One vector is turned by the same rotation once a step. Each row is the vector after some number of steps, and that number follows the row.
The counts run from 0 to 1067.
2.24, -0.41, -1.12, -1.90, 2.42, 1.44, -2.50, 0.83, 1.12, -1.49, 0.77, 1.09, -2.98, 2.16, -0.23, 2.09, -0.53, 1.31, -0.39, 1.24, -2.19, -1.34, -0.48, -0.42, 1.46, 0.73, -0.45, 1.24, 1.01, 1.20, -0.63, -1.76, -0.44, 2.12, 1.54, 0.87, -0.04, -0.40, -0.68, 0.57, 0.14, -1.12, 0.00, -0.05, -1.01, 0.92, -2.33, -2.16, -0.82, -0.23 | 39
1.52, 2.37, 0.52, -0.62, 2.11, -0.83, 0.36, -0.33, 0.91, 3.75, 2.54, 0.48, 0.67, 0.09, -1.56, -2.75, 0.22, 3.05, -1.06, -0.02, -0.82, 0.29, -1.94, 0.29, 1.05, 2.10, -0.81, -0.27, -2.39, -0.05, -0.99, 0.60, -1.15, 0.70, 0.45, 0.45, 0.81, -0.88, 0.94, -0.46, 0.03, 0.68, 1.49, 0.50, 0.60, -0.23, -1.86, -0.33, -1.16, -0.08 | 255
-0.93, -0.32, 1.66, 1.38, 2.18, 1.49, -0.43, 1.92, -1.56, -1.64, 0.03, -1.32, -2.70, 1.90, 1.00, 1.16, -0.30, -0.76, 0.78, 4.10, -0.14, 0.76, -0.83, -0.22, 0.49, -2.69, 0.39, 2.65, 0.58, 0.86, -0.34, 1.04, -1.16, 0.53, 3.63, 1.28, 0.07, -0.48, 0.90, -0.03, 0.00, 0.53, -0.15, -0.30, 0.09, -1.07, 1.31, -2.29, -0.07, 1.35 | 880
2.33, -0.85, -0.54, -1.78, 0.53, 1.84, -0.57, 0.40, 1.01, -0.70, 0.72, 0.51, -2.37, 1.91, 0.00, -0.96, -1.71, 0.37, 0.54, 1.18, -0.97, -1.07, -2.66, -1.47, 1.63, 2.29, -1.73, 0.53, 0.68, 2.30, -0.31, -0.75, 0.01, 1.86, 3.36, 1.51, -1.41, 0.25, -2.37, -0.23, 0.49, -0.78, 0.62, -0.18, 0.00, 0.99, -0.52, -2.13, -0.11, 0.46 | 372
0.68, 0.73, -0.32, 0.40, 3.91, -1.24, -0.89, 2.12, 1.00, 1.87, 1.39, -0.65, 1.24, -0.93, -0.30, -2.01, -0.55, 1.06, 1.50, 2.51, 0.09, 1.14, -0.34, 1.61, -0.01, -0.28, -0.96, 0.20, -0.13, -1.06, -2.06, -0.40, -1.13, -0.03, 1.06, 1.42, 0.87, 1.64, 2.27, 0.95, 0.14, 2.39, -0.16, 0.74, 1.05, 0.88, -2.25, -0.06, -2.32, 2.30 | 768
1.64, -1.16, -0.26, -0.10, -0.97, 0.62, -1.58, 0.67, 1.23, 2.50, 0.45, 1.06, -1.32, 1.81, 0.28, -1.36, -1.25, 1.92, -0.55, 0.74, -0.45, -0.83, 0.28, 0.37, 1.63, 2.74, 0.03, 1.94, 1.14, 1.36, -0.64, -2.88, -2.33, 2.06, 2.04, 1.24, -1.80, -1.92, 1.22, 0.49, 0.61, 1.11, -0.31, 1.01, 2.11, 1.14, -0.31, -0.08, -0.74, 0.91 | 20
0.32, 0.28, 0.27, -0.34, -1.34, 2.67, 0.18, 1.38, -0.04, -2.14, -0.44, 0.14, -3.14, 2.29, 1.44, 0.12, 2.02, 0.53, 0.00, 2.22, -0.91, -1.28, 0.39, -1.93, -0.34, -0.70, 0.17, 1.24, 1.66, 0.56, 0.83, -1.22, -1.10, 1.70, 1.71, 1.35, 0.67, -2.56, 2.05, -0.35, -0.47, -1.14, 2.48, -0.94, 0.25, -0.26, -0.84, 0.21, -1.00, 1.10 | 594
0.54, 1.88, 0.23, 0.19, 1.77, -0.02, 1.14, 1.52, 0.23, 1.01, 0.33, 1.40, -2.65, 2.49, -0.46, -0.45, 0.87, 0.89, -2.71, -0.76, 0.07, 0.57, 0.04, 0.77, 1.28, -0.37, 0.35, 0.19, -1.09, -0.99, 0.86, -1.10, -1.39, 2.55, -0.21, 0.44, -0.39, -2.68, 3.35, 0.45, 0.63, 1.43, -0.92, 0.44, -0.62, 0.15, -2.15, -0.60, -1.95, 1.49 | 491
-2.58, 1.03, 0.55, 1.15, -0.74, -1.96, 0.54, 1.52, 0.57, -1.56, 0.44, 0.44, -0.97, 1.47, -0.77, -0.85, 1.06, -1.02, 1.70, 2.82, 0.72, -0.30, 0.34, -1.08, 1.69, -0.59, -1.11, -0.71, 0.96, 0.39, -0.10, -2.14, -0.78, -1.35, 1.52, 1.01, 0.95, 1.08, 2.33, -0.04, -3.62, 0.43, 1.25, 1.35, 1.09, -0.03, -0.29, -2.34, -0.87, 0.89 | 816
3.16, 1.40, -1.12, 0.82, 1.49, 0.74, -0.92, 0.41, 2.02, 0.11, 1.87, 0.22, -0.99, 1.18, -0.59, -0.70, -0.78, 2.54, 0.77, -0.06, -1.08, 0.43, -1.47, -0.39, 0.63, 1.05, -1.31, 0.69, -0.77, 1.30, -1.97, -1.77, -1.45, 1.56, 2.66, 0.24, -0.12, -2.38, -3.21, 0.93, -0.68, 1.18, 1.18, 0.40, -1.59, 1.03, -1.62, -2.36, 0.85, 0.09 | 639
-1.79, 0.84, 0.43, -0.90, 2.74, -2.16, -0.08, 0.34, 1.07, -0.19, 1.80, -0.27, -0.38, 0.11, -1.45, -0.04, 1.58, -0.39, 1.74, 3.66, 1.64, -0.07, -0.35, -0.58, -0.19, -1.23, -1.27, -0.39, -0.26, -0.19, -1.44, 1.19, 0.15, -1.42, 1.37, 0.59, 1.32, 1.73, 2.31, -0.59, -1.41, 1.17, 0.83, -0.10, -0.47, 1.05, -1.98, -2.15, -1.36, 1.89 | 349
-2.54, 0.28, -0.25, -1.22, 1.53, 0.84, 1.28, -2.10, 0.32, -1.64, -0.24, -1.13, -1.50, 2.61, -1.19, 0.66, 1.91, -0.63, 2.00, 2.33, 1.68, 1.45, -2.05, 0.65, -0.60, -0.33, -1.96, 0.60, 0.07, 0.10, 0.72, 1.43, 0.30, -0.01, 1.48, 0.05, 1.07, -0.05, 0.04, -1.93, 1.93, 1.44, 0.15, 0.31, -1.34, 1.26, -0.40, -2.60, -1.78, 0.83 | 446
1.33, -0.45, 1.65, 0.71, -0.61, -0.38, -1.05, 1.40, 2.48, 1.09, 2.17, 1.53, -2.42, -0.66, -0.53, -0.62, -0.07, 1.75, -1.07, 4.21, 0.39, -1.72, -0.64, -0.55, 1.14, 1.07, -0.14, 0.52, -0.80, 1.68, -0.12, -0.02, -1.33, 0.64, 2.29, 1.46, -2.17, -0.28, 0.05, -0.24, -0.71, 1.69, -1.50, -0.19, 0.68, 1.20, -1.62, -1.00, 0.82, 0.10 | 86
0.67, -0.54, -0.07, 1.24, -1.43, 2.68, 1.46, 0.80, 1.12, 0.59, 2.72, -1.69, -1.15, 1.74, -0.60, -0.80, 1.26, 0.75, 0.64, 1.75, -0.17, 0.45, -2.26, 0.77, 0.64, 0.07, 0.82, 2.71, 0.41, 1.60, 0.22, 2.02, -1.37, 1.76, 1.99, 1.59, 0.31, -0.32, 1.63, -1.40, 1.07, -1.03, 3.27, -0.75, 1.28, -0.66, 0.57, -1.23, 0.71, -0.28 | 496
2.55, 0.74, 0.95, -0.61, -0.11, 0.94, -0.71, 1.50, 0.18, 0.79, -0.37, 1.96, -1.30, 1.25, 0.16, -2.33, -0.08, 1.11, -0.18, 2.37, -0.43, -1.25, -0.08, -1.81, 0.46, 1.94, 0.67, 0.85, 1.03, 1.03, -0.39, -3.85, -1.58, 1.50, 1.04, 0.89, -0.50, -2.63, -0.09, 0.23, -0.73, 0.82, -0.34, 1.65, 1.72, 1.80, -1.89, 0.07, 0.16, 1.46 | 21
-0.58, -0.15, 0.82, 2.03, 1.20, -1.02, -1.10, 1.36, 0.77, 1.87, 1.77, -0.66, 0.49, -0.59, -0.65, -0.49, 0.50, 2.78, 0.18, 4.60, -1.74, -0.08, 0.91, 2.81, 0.36, -0.38, 0.27, 1.96, 0.73, -0.23, -1.45, 0.88, -1.43, -0.14, 0.50, 1.33, 1.43, 0.31, 3.02, 1.29, -0.20, -0.38, 0.71, 0.59, 1.51, -1.04, -0.73, -0.62, -1.72, -0.16 | 966
-1.77, -0.17, -0.15, -0.82, 0.04, -1.83, -0.91, 1.01, 2.74, -0.05, 1.68, -0.55, -0.22, -0.62, -2.40, -1.03, 1.28, -0.24, 2.19, 2.84, 0.61, -1.15, -0.91, -1.88, 0.15, 1.55, -2.45, -2.30, -0.04, 0.40, -0.83, 0.28, -0.01, -0.71, 0.50, 1.01, 0.14, 0.97, 0.20, 0.11, -2.37, -0.56, 1.41, 0.96, -0.68, 1.27, -0.95, -3.16, 0.06, -0.32 | 484
1.40, 1.26, -0.06, -1.57, 0.74, 0.44, -0.41, -0.14, 0.94, 3.77, 1.75, -0.18, -0.35, 2.25, -1.52, -1.68, -0.43, 1.89, -0.95, -1.28, -0.21, -0.54, -1.15, -1.35, 1.53, 2.19, -1.67, 0.28, -1.04, -0.12, -0.08, -0.43, -1.72, 2.33, -0.05, -0.60, -1.30, -3.09, 1.06, -1.04, -0.31, 1.22, 1.88, 0.77, -0.48, 0.09, -0.35, -2.14, -0.43, -1.04 | 523
-0.17, 1.54, 0.91, -0.63, 3.16, -0.88, 0.95, 2.59, 0.77, 0.94, 0.03, -0.03, -1.18, 0.56, -2.26, -1.04, -0.66, -0.23, -1.70, -0.91, -0.54, 1.53, -2.60, 0.31, 1.85, 0.91, -1.21, -2.30, -1.97, -1.01, -0.49, -0.26, -0.04, 2.05, -0.72, -0.43, -0.36, -0.38, 0.32, 1.00, 0.32, 0.90, -1.03, 1.80, -2.42, 0.48, -0.09, -2.67, -0.94, 0.16 | 139
-2.62, 2.54, 0.43, -0.56, -0.34, -0.74, 2.09, -2.62, -0.26, -1.05, 0.55, -0.18, -1.50, 3.47, -1.42, -0.75, 2.40, -0.25, 0.34, 0.96, 1.60, 0.76, -0.73, -0.55, -0.32, 0.66, -1.56, 0.91, 0.13, 0.61, 0.52, -0.22, -0.31, -1.36, 1.39, -0.57, 1.78, -0.85, 1.55, -2.49, 0.49, 0.27, 1.30, 0.94, -0.23, 0.54, -0.75, -2.52, -2.06, 0.62 | 312
-0.74, -0.61, -0.03, 2.14, -1.55, -0.35, 0.36, -0.23, 2.08, 1.58, 1.94, -0.50, -0.91, 2.08, -0.52, -1.89, -0.20, 0.81, 0.82, 2.27, 3.15, 1.06, -1.44, 1.68, 0.92, 0.35, -0.64, 1.82, -0.91, 1.14, -0.28, 0.64, -1.81, 0.39, 2.72, 0.00, -1.67, -0.40, 1.23, -0.98, 0.78, 3.85, -0.02, 0.94, 1.04, 1.51, 0.31, -1.27, 0.17, 0.79 | 533
0.59, -0.63, -0.78, -1.27, 0.75, 0.29, -1.52, 0.15, 2.14, -0.72, 0.23, 0.86, -2.19, -0.30, -1.55, 0.23, 0.98, 0.98, 0.27, 3.25, -1.73, -1.05, -1.54, -0.21, 0.68, 2.52, -1.24, -0.94, 0.62, 2.41, -0.36, -1.06, 1.05, 1.25, 1.46, 1.16, -0.09, 0.45, -2.07, 1.08, 0.49, -0.83, -1.03, 1.04, -0.82, 1.79, -2.52, -2.98, 0.13, -1.37 | 821
-1.26, 0.55, 1.90, -0.86, 0.50, 2.49, 0.62, 0.87, -0.80, 0.00, -1.39, -2.01, -0.73, 0.67, -0.71, -0.84, 1.68, 0.89, 0.32, 3.22, -2.23, -1.10, -0.85, -1.00, -0.48, 0.83, -0.28, 1.37, 2.26, -0.28, 0.28, 0.41, -0.21, 1.68, -0.76, 0.87, 2.09, -1.20, 1.23, 0.43, 0.80, -3.62, 2.26, 0.57, 0.01, -1.15, 0.69, -1.63, -1.06, -0.53 | 78
-1.05, 0.36, 0.62, -0.65, 1.52, -1.06, 0.20, -1.11, 0.89, 2.72, 2.77, -0.48, 0.57, 0.95, -0.79, -1.77, 0.79, -0.02, 1.65, 3.58, 2.13, 0.56, -0.67, -0.23, -0.46, -0.11, -1.50, 1.83, -1.34, -0.10, -1.34, 1.62, -0.97, -1.05, 1.70, 0.79, 0.37, 1.43, 3.07, -1.72, 0.49, 2.56, 0.90, -0.23, 1.21, 1.32, -1.25, -0.82, -1.72, 1.66 | 16
-0.50, -1.29, 0.87, 0.03, 0.19, 0.85, -0.72, 0.59, -0.14, 0.29, 1.23, 0.60, -1.34, 1.19, -0.45, -0.78, -2.54, 0.02, 0.33, 4.07, -0.42, -0.92, -1.70, 0.93, 2.18, 0.47, -0.27, 2.39, 0.28, 2.10, 0.72, -0.17, -0.52, 0.13, 2.80, 1.71, -0.15, 3.11, 0.92, -0.86, 0.50, 0.69, -1.13, 0.79, 3.19, -0.08, 0.00, -2.10, -0.28, -0.09 | 1051
-0.32, -1.00, -0.06, 1.02, 0.87, -0.30, -0.22, 1.18, -0.15, 1.35, -0.60, 0.59, -1.03, 1.75, -0.37, -1.39, -2.87, 0.99, -0.61, 1.59, -0.79, 1.43, -0.24, 3.20, 2.36, 2.72, -0.80, 1.72, 0.78, 1.26, 0.20, -2.92, -1.18, 1.62, 1.74, 1.15, -1.11, 0.86, 0.91, 1.38, 1.49, 0.98, -2.20, 2.00, 2.34, 0.45, -0.09, -1.52, -1.15, 1.38 | 269
0.90, 0.47, -1.04, -1.68, 1.69, -0.48, -0.27, 1.87, 1.70, 2.18, 2.67, 0.92, -0.33, 0.78, -2.05, -1.58, 0.27, 0.27, -0.82, -0.64, -0.70, -0.84, -1.08, -0.58, 3.15, 2.01, -0.07, -1.30, -0.64, -0.29, -0.84, -0.71, -1.21, 1.83, 0.03, 0.73, 0.23, 1.31, 3.56, 0.08, -0.91, 0.09, 2.00, -0.04, 0.04, 0.46, -2.16, -1.07, -0.33, 0.98 | 454
2.33, 1.43, 1.28, 0.01, 2.11, 2.34, 0.25, 0.10, -0.77, 0.33, 0.75, 2.12, -1.45, 1.17, 0.73, -0.89, -0.15, 2.80, -0.87, 3.35, -1.98, -0.50, -2.07, -0.58, -0.60, -0.23, -0.25, 2.02, -0.10, 1.05, -0.27, 0.13, -0.05, 0.41, 2.50, 1.38, 1.14, -1.43, -1.21, -0.68, 1.77, -0.01, -0.04, -0.40, 1.17, -1.28, -1.63, -0.42, -1.19, 1.05 | 58
0.49, 0.38, 0.77, 0.14, 0.31, 1.77, 0.04, 2.11, 0.61, 0.35, 0.10, 0.48, -2.61, -0.96, 0.39, -0.44, 0.81, 2.56, -2.34, 3.17, -3.13, -1.11, -1.26, 0.34, -0.88, -0.85, -1.61, 0.51, -0.81, 0.38, 0.89, 2.43, -0.48, 2.71, 1.40, 1.91, -0.32, -2.40, -0.43, 0.13, 1.56, -1.46, 0.06, -1.80, -0.82, -1.70, -0.48, 0.05, -1.94, -0.46 | 392
-0.69, 1.00, 0.27, -1.70, -0.88, -1.01, -0.32, 1.46, 1.66, 3.36, 1.18, 0.81, -0.77, 0.99, -1.74, -2.51, -0.58, 1.29, -1.79, -0.62, -0.63, -1.22, -0.65, -1.08, 2.42, 1.83, -2.51, -1.89, -1.30, -1.13, 0.60, -1.14, -1.28, 2.22, -1.14, 0.23, -1.07, -1.77, 1.75, -0.36, -0.78, 0.05, 0.87, 0.41, -0.84, -0.09, 0.06, -1.41, -2.12, -2.06 | 522
1.94, 1.55, 0.32, 0.60, 1.24, 1.67, -0.32, -0.66, 0.21, -1.31, -0.50, 1.59, -2.79, 1.93, 0.20, 0.31, 0.25, 2.77, -0.94, 2.37, -0.58, -0.28, -0.88, -0.32, -0.54, -0.97, 0.30, 1.06, 0.60, 1.19, 0.24, -1.70, 0.54, 1.10, 2.18, 0.59, 0.42, -3.72, -1.90, -0.03, 1.65, 1.28, -1.34, -0.09, -0.70, 0.76, -1.65, -0.84, -0.99, 0.89 | 908
0.21, -0.04, -0.64, -0.78, -1.58, -1.24, -0.01, 0.82, 1.56, 2.13, 1.07, 0.86, -1.09, 0.34, -0.51, -3.52, -1.22, 1.66, -1.10, 0.79, -0.18, -0.74, -1.95, -0.26, 1.35, 0.87, -3.73, -1.88, -2.34, 0.40, 0.74, -0.38, -0.96, 1.41, 1.32, 1.27, -1.79, -1.43, -0.91, -0.84, 0.42, 1.68, -1.04, 0.11, -0.10, 0.17, 0.37, -0.22, -2.82, -0.41 | 771
-2.78, 0.28, 0.86, 0.82, 1.92, -0.49, 0.39, 3.02, 0.85, 0.86, 0.98, -1.85, -0.21, -0.68, -0.63, -0.47, 1.12, -0.49, 0.37, 3.43, 0.01, 0.55, -0.27, 0.60, 0.26, -2.18, -1.06, -0.99, -0.65, -1.62, -0.41, 2.49, -0.96, 0.97, -0.33, 0.81, 0.43, 0.30, 4.44, 0.97, -0.04, 0.39, 1.15, 0.02, -1.10, -1.24, 0.27, -1.15, -1.82, 0.72 | 14
2.13, 1.56, 0.52, 0.54, -0.11, 0.31, -0.15, -0.84, 0.32, 1.33, 0.88, 0.80, -1.50, 2.29, -0.03, -1.49, -1.08, 3.07, -1.16, 0.11, -0.53, 0.25, -0.61, -0.20, 0.57, 2.10, -0.89, 1.88, -0.71, 1.73, -1.05, -3.05, -1.94, 0.67, 2.71, -0.06, -0.54, -3.32, -2.10, -1.23, -0.26, 1.47, 0.76, 0.73, 1.11, 0.33, -0.59, -1.37, -0.42, 0.20 | 773
-1.59, 0.10, -0.18, 0.41, 2.74, -0.46, -0.29, 0.49, -0.06, -1.18, -0.46, -0.65, -0.49, 2.10, 0.27, -0.28, -0.88, -0.82, 2.15, 3.14, 1.57, 0.83, -0.15, 0.96, -0.26, -1.71, -1.12, 1.42, 1.33, -0.28, -0.92, -1.77, -0.79, -0.54, 1.94, 0.52, 0.97, 1.12, 1.19, 0.20, -0.37, 2.47, -0.52, 1.69, 0.58, 1.61, -0.75, -1.84, -1.72, 2.38 | 949
1.86, 0.66, -0.05, -0.08, 0.89, 0.59, -1.54, 1.05, 1.46, -1.21, 0.61, 1.21, -2.92, 1.72, -1.45, 1.29, 0.25, 1.11, -0.45, 0.45, -0.76, -0.66, -0.54, -0.69, 2.17, 2.17, 0.85, 0.33, 0.96, 1.38, -0.20, -2.51, -0.67, 2.25, 0.93, -0.32, -0.57, -1.48, -0.01, 1.38, -1.03, -0.81, -0.23, 1.35, -0.29, 1.61, -1.94, -2.86, 1.83, -0.44 | 889
-0.20, 1.94, 1.80, -2.34, 2.68, -1.12, 0.50, 0.42, 0.11, 2.17, 0.09, 0.72, -0.89, -0.09, -1.75, -1.32, 0.43, 0.97, -1.04, 1.79, -0.64, -0.74, -2.00, -2.09, 0.15, 0.69, -3.18, -1.69, -2.67, -0.50, -0.47, 0.98, 0.42, 0.12, 0.06, -0.52, -0.01, -1.05, -1.34, -0.69, 0.20, 0.67, -1.06, 0.82, -1.71, -0.47, -1.00, -2.63, -1.90, -0.46 | 923
